Each path below is one point turned by a fixed rotation once a step. After each direction that follows a path, write how fast that rotation turns it, in degrees each step (0 if it stays still).
Each turn is a multiple of 5 degrees from 10 to 175, or 0.
Each row of a path follows its step; steps can be skipped.
Path 1:
step 0: [-121, -274, 83, -334, 50, -36, 99, 12, -31, 218, 141, 131, -67, -167, 26, -87, 215, 184, 150, 78, -234, 56, -92, 155, -291, -122, 164, -27, 136, 66, 19, 52, -32, -273, 58, -146, -133, -245, 31, -60, -110, -17, -264]
step 1: [-101, -140, 173, -137, -100, 11, -107, 201, 8, -163, 223, -162, -213, 12, -74, -252, 27, -13, -79, -29, 247, 316, -142, 22, -76, -343, 107, 125, 74, -8, 47, -92, 80, -76, -58, 163, -64, -200, -192, 18, -247, -54, -298]
step 2: [-16, -156, 6, -46, -131, 201, -292, 62, 41, 85, 7, -145, 53, -21, 226, -126, -137, 235, 3, -210, -52, 85, -78, 266, 101, -167, -109, -122, 104, -40, 163, -123, 61, -367, -193, -79, -100, -140, -223, 218, -43, 261, 0]
step 3: [122, -165, -10, -32, -70, 16, -247, 74, -93, -48, 57, -217, -242, -6, -196, -217, -45, 445, 316, -62, -18, -87, 117, 198, -42, 71, -26, 9, -3, 29, -199, -28, 146, -198, -8, 323, -46, -146, -39, 48, 218, -72, 2]
step 4: [154, 92, 299, 186, -115, -113, -239, -109, -126, -100, -62, -33, -102, -12, 46, -337, -8, 191, 213, 35, 21, 329, 157, 181, 185, -58, -105, 152, -31, -105, 73, -122, -121, 96, 4, -97, -290, -68, -61, -134, -18, -86, 212]
step 5: [11, -10, 27, 123, -109, 15, -59, -176, 97, -111, 18, 40, -226, -140, 331, -130, 197, 241, 49, -82, -29, -67, 170, 259, 26, 104, 82, 168, -100, -343, -104, -8, 87, -241, -157, -154, 254, -55, 112, -254, -58, 10, 165]
step 7: [70, 28, 185, -108, 11, -150, 31, -209, 123, 69, 3, 266, -66, -80, 26, 55, -103, -70, 329, 15, -154, -239, -57, -86, 7, -150, 173, 393, 70, -203, 121, -144, 10, -237, -115, -192, -275, 68, -5, 16, -89, 161, 140]
step 8: [-50, -173, -1, -238, -210, -169, 120, -170, 4, -99, 148, 359, -46, -76, -200, -131, 204, 183, 62, 203, 218, -116, -194, 78, -197, -82, 278, 81, 116, -4, 11, 91, -21, -133, -68, 120, -12, -46, 131, -149, -155, 276, -44]
step 9: [-79, -46, 4, -225, -101, 17, 28, -11, 157, 42, 117, 163, -76, 145, 130, -131, -95, -14, 180, 90, 97, 317, -340, 73, 60, -214, -8, 145, -199, -12, 162, -189, -39, 64, -334, 158, -103, -48, 113, 135, -215, 125, -275]
step 10: [-39, -206, 40, -247, -117, 187, 35, -187, 221, 12, -23, -236, 154, -279, -45, -94, 67, 64, 168, -51, -18, -45, -121, 38, -97, -66, -316, 74, 88, -109, 267, -103, 122, -269, -220, 278, 63, -41, -50, 85, -47, 201, -69]
step 11: [-142, -178, -165, -52, -101, -29, -257, -124, -122, 34, 115, -253, -42, -79, 10, -49, 155, 110, 391, 213, 214, 188, -32, 186, 41, -108, -9, 33, 198, 51, 5, -9, -7, 90, -66, 362, -179, 74, -71, 88, 318, 72, -44]
step 13: [-234, -162, -134, -107, -207, -21, -9, -32, -136, 74, 146, -237, -16, -26, 115, -230, 249, 169, 105, 188, -114, 87, 138, -2, 1, 86, -109, 46, -146, -108, -132, 16, 181, -62, -131, -38, 197, 22, -115, -281, -104, 2, 446]
Directions:
[63, 67, -18, -12, 57, 6, 27, -23, 51, -77, -8, 1, -3, -60, -52, -31, 53, 40, -68, 8, 9, 37, -4, -4, -34, 79, 73, -41, 14, -1, 87, -48, 77, 2, 8, 39, -31, -14, -34, 72, -29, -15, 53] -> 170
[74, -52, -21, -4, 58, -37, 42, -1, 6, 21, 26, -56, 1, 3, -38, 18, -31, -49, 78, -14, -82, 18, -16, -40, -22, 48, -62, 46, 77, 13, 20, 50, 32, -27, 34, 28, -89, -79, 54, -29, 45, -3, 48] -> 100
[59, -101, 73, -60, 6, 12, -13, 52, -42, 15, -37, -60, 3, -13, 5, -43, 18, -32, 41, 11, 64, 33, -30, -16, 1, 42, -4, -71, 58, 5, 7, 15, 66, 16, -63, -54, 15, 65, 9, 64, 1, 26, -88] -> 40
[-15, 20, -51, 3, -4, -25, -58, 28, -77, -50, -14, 29, -40, -59, -30, 66, -45, -8, 66, -51, -5, -118, 28, -33, 54, -43, 25, -58, 60, 33, 37, -39, 10, -14, -18, 32, -41, 42, -43, 35, 57, 49, 19] -> 85
[48, 12, -25, 8, 0, -58, 46, 8, -2, 11, -36, 64, 22, 56, -46, -70, -26, 0, 21, 117, -40, 1, 33, 24, -10, 50, -5, -33, 59, -8, -82, -100, -57, -26, -13, -6, -6, 1, -90, -28, 32, 31, -35] -> 85
[-74, 17, -1, 105, 58, 40, -12, -29, -51, -26, -99, -57, -15, 10, 42, -29, 43, 72, 25, -38, 21, 36, 13, -23, -13, 66, -76, 2, 9, -23, -67, -38, 6, -1, 12, 53, -61, 63, 31, -17, -3, 29, 11] -> 45
